In the rows, zero is written as 128.
One turn sends every row of this set to another row. A few are shown first. Where does it send the rows asked after them?
Q_816: [149 111 135 140 106 146 110  78 130 145 123 172 113 153 116 155  86 140
 178 107 130 112 121 145 108 115 185 139 111 105 117 119  97 121]
Q_718: [119 103 131 170 142 113 110  92 131 143 129 102 127 142  80 119 127 199
 168 109 169 128 107 127 106 162 124 121 143 100 116 138 145 125]
Q_906: [143 114 176 139 115 110  97 106 136 146 133 123 157 161 130 141 151 117
 149 123 124 118  85 124 143 104 136 143 111 189 125 131 151 116]
Q_179: [142 116 168 140 111 129 100  95 141 143 128 111 122 154 139 144 133 115
 156 122 126 124  78 132 150  92 143 155 100 180 119 142 146 117]
Q_683: [157 123 145 137 122 131 125  90 143 143 121 119  96 146 125 136 115 113
 169 137 126 136  76 131 143 102 122 184  91 145 112 155 125 115]
Q_463: [140 113 148 136 104 141 113  74 121 141 110 159 123 158 128 154  89 138
 179 101 117 104 106 147 113  99 177 138 108 110 103 114  98 121]
Q_145: [143 110 137 155 159 101 108 150 149 148 153 110 144 144 116 113 166 146
 164 124 133 156 136 104 137 117 131 147 120 126 115 172  81 107]
Q_475: [128 124 150 138 149  95 108 135 132 135 140 141 183 168 111 103 161 156
 147 115 137 124 145  97 144 164 142 119 140 116 107 132 120 106]
Q_449: [123  94 136 143 150 114 147  47 124 135 112 113 134 171 108 160 106 157
 179 115 151 134  97 132 111 124 148 128 162  79 113 134 125 101]
Q_891: [120 101 139 151 145 120 148  43 126 144 116 113 132 160 109 158  98 149
 166 103 146 124 101 139 120 140 150 128 155  76 118 116 126 101]
Q_448: [143 113 127 135 112 152 107  80 133 150 122 168 114 156 116 156  83 139
 183 110 138 105 135 144 108 125 179 136 115 108 122 122  95 120]
Q_553: [155 123 150 136 137 114  97 150 124 158 143 146 141 159 117 132 149 110
 166 123 101 134 144 116 149 129 155 141 122 127 119 176  78 122]
Q_201: [136  93 108 131 157 104 113 128 132 160 161 132 151 150 116 123 158 159
 163 128 132 128 156 118 127 133 139 136 152  89 127 156  89  87]
Q_935: [143 122 161 143 145  89  99 123 132 139 150 141 166 142 122 105 178 121
 146 132 117 133 118 109 160 152 118 148 118 125 111 133 125  93]
Q_382: [149 106 144 153 145 106 144 129 130 160 128 151 140 162 114 111 114 108
 154 142  91 136 131 126 139 120 148 154 141 114 119 159  87  85]
Q_218: [121 108 151 168 149 107 117 125 148 138 151 156 144 170 103  96 130 157
 146 131 135 127 123  91 121 163 157 120 130  83 108 146 121 108]
Q_136: [134 123 150 153 133 107 107 108 133 163 139 148 129 151 130  98 125 124
 150 120 105 113 105  86 112 158 158 137 138  78 105 151 111  87]
Q_803: [159 123 130 109 138 136  82 123 128 134 113 109 162 129 127 165 145 139
 166  97 134 108 125 137 145 119 114 136 152 177 129 145 124 115]
Q_125: [140 122 168 136 106 112 117  80 115 155 110 161 128 149 120 138 114 122
 162  97  99 115  82 138 135 112 150 141  82 120 102 100 112 114]
Q_378: [115 130 148 133 120 131  74 131 136 134 144 105 164 151 103 140 155 164
 161 113 176 101 105 116 140 141 115 112 146 156 121 140 128 134]
Q_837: [160 118 129 111 142 140  85 114 126 134 107 106 166 139 133 168 142 136
 167  93 121 110 123 135 144 117 112 140 151 170 135 149 121 107]
Q_663: [135 100 151 152 137 114 127  49 123 160 130 130 130 146 106 155  96 139
 163 101 127 110  98 129 109 152 145 129 145  66 112 110 122  99]
Q_121: [148 103 124 138 128 107 146 134 135 150 153 139 127 163  99 111 127 146
 169 134 117 140 150 134 130 145 153 144 119  77  93 139  84  92]
Q_260: [133 100 122 146 135 133 104 111 145  93 143 115 143 152  76 155 156 179
 189 115 161 151 119 150 150 133 124 114 102 121 116 145 121 137]
Q_429: [119 104 126 158 140 129 110  93 128 123 131  96 126 141  86 137 138 197
 176 107 178 141 117 153 130 156 121 117 130 110 119 134 145 132]
Q_587: [159 126 148 132 117 127 122  90 142 142 126 119 103 139 128 137 121 107
 164 138 125 130  72 129 143  93 131 180 101 154 111 152 126 114]
Q_419: [115 107 110 146 145 108 151  55 138 134 113 101 148 168 104 136 114 156
 184 121 160 139 108 121 115 115 155 127 166 106 126 150 121  88]
Q_926: [131 117 156 136 108 136 117  72 121 150 104 161 114 159 126 153  96 132
 165  95 111 109  97 147 134 108 173 137  96 116 110 108 109 121]
Q_804: [121 107 116 143 145 108 150  58 132 135 110 109 148 166 105 145 108 162
 182 112 158 140 104 123 112 118 156 125 173  91 121 144 120  92]
Q_493: [124 127 140 123 125 146  72 119 131 133 133  93 155 136 124 151 149 153
 164 103 166 106 109 135 149 125 111 119 149 170 130 142 130 120]
Q_113: [129  96 129 147 150 135 110 103 134 116 123 110 130 140  78 151 141 196
 184 115 177 149 120 150 132 148 117 113 125 120 112 135 134 138]
Q_679: [157 122 162 156 127 108  86 125 134 154 142 156 137 126 135 102 147 118
 152 112  93 121 122 112 127 156 141 148 104 110 104 125 107  91]
Q_374: [141 127 136 108 132 145  84 115 130 140 121  92 160 126 119 158 149 143
 173 111 155 107 115 133 148 125 113 127 155 177 124 143 129 124]
Q_32: [134 100 125 145 143 126 109 113 145  99 142 114 140 147  75 157 151 184
 185 118 171 155 116 149 147 138 119 117 116 119 114 147 132 138]
Q_692: [149 115 158 140 110 134 107  89 142 141 131 118 120 137 130 137 128 115
 167 140 123 122  76 139 144  86 140 167  98 172 114 147 139 123]

Q_32 moves to Q_803
Q_448 moves to Q_419
Q_553 moves to Q_382
Where do these go?
Q_429 moves to Q_493
Q_663 moves to Q_718
Q_463 moves to Q_449
Q_136 moves to Q_218

One turn sends every row of this set to another row. A few are shown first. Where does it send the rows asked after them?
Q_857: [101 142 148 148 156 136 106 129 133 137 118  95]
Q_570: [121 113 148 138 159 126 111 134 123 152 104 117]
Q_761: [112 108 121  72 142 161 103 138 114 161  77 131]
Q_623: [ 86 150 134  98 170 202 122 130 104 165 113 146]
Q_521: [ 94 124 124  75 140 177 105 161 115 166  73 131]
Q_727: [151 139  90 105 152 167 132 130 102 124 106 127]
Q_901: [102 173 111 134 126 192 134 128 111 135 124 133]
Q_999: [121 110 137 129 161 128 123 140 126 155  92 133]
Q_309: [ 92 114 123  74 139 173  98 154 110 160  75 129]
Q_513: [124 149 174 135 126 166 109 133 133 125  97  97]
Q_34: [ 94 146 146 125 152 143  97 131 121 127 135  82]
Q_128: [137 154 120 103 160 176 136 149 108 150 101 167]
Q_591: [148 120 160 104 164 148  97 118 115 133 112 125]
Q_598: [154 143 144 112 146 198 105 135 134 126 127 135]
Q_540: [139 141 162 139 135 170 119 125 142 134  95  99]
Q_311: [110 110 145 136 159 128 104 133 128 148 109 116]
Q_721: [ 63 151 137  85 149 182 105 134 102 121  93  94]
Q_724: [ 78 140 141  91 128 194 107 157 108 166  81 110]
Q_240: [ 72 149 142 117 132 196 122 167 101 156  87 128]
Q_542: [100 139 160  99 193 160 107 153 126 118 112 104]
Q_160: [ 97 159  96 127 135 198 140 142 116 138 121 132]
Q_528: [ 66 171 129  88 149 181 110 135  93 121  99 116]
Q_16: [118 176 133 138 121 181 124 124 108 135 127 138]
Q_630: [ 81 122 134  80 170 158  92 161 112 139 114 141]
Q_274: [ 70 131 136  82 154 177 100 134 115 131  95  83]
Q_149: [144 167 120 114 135 194 110 113 112 117  85 114]
Q_159: [136 119  87  96 149 152 127 144 110 125 114 135]
Q_97: [145 141  85 101 149 163 129 138 108 125 107 132]
Q_484: [109 148 182 118 131 163  94 142 121 116  95 100]
Q_561: [138 158  98 115 138 194 123 129 103 107 101 114]

Q_540 moves to Q_274
Q_724 moves to Q_561
Where do these go?
Q_309 moves to Q_97
Q_542 moves to Q_623
Q_591 moves to Q_630
Q_999 moves to Q_761
Q_721 moves to Q_901
Q_34 moves to Q_240
Q_521 moves to Q_727
Q_528 moves to Q_16

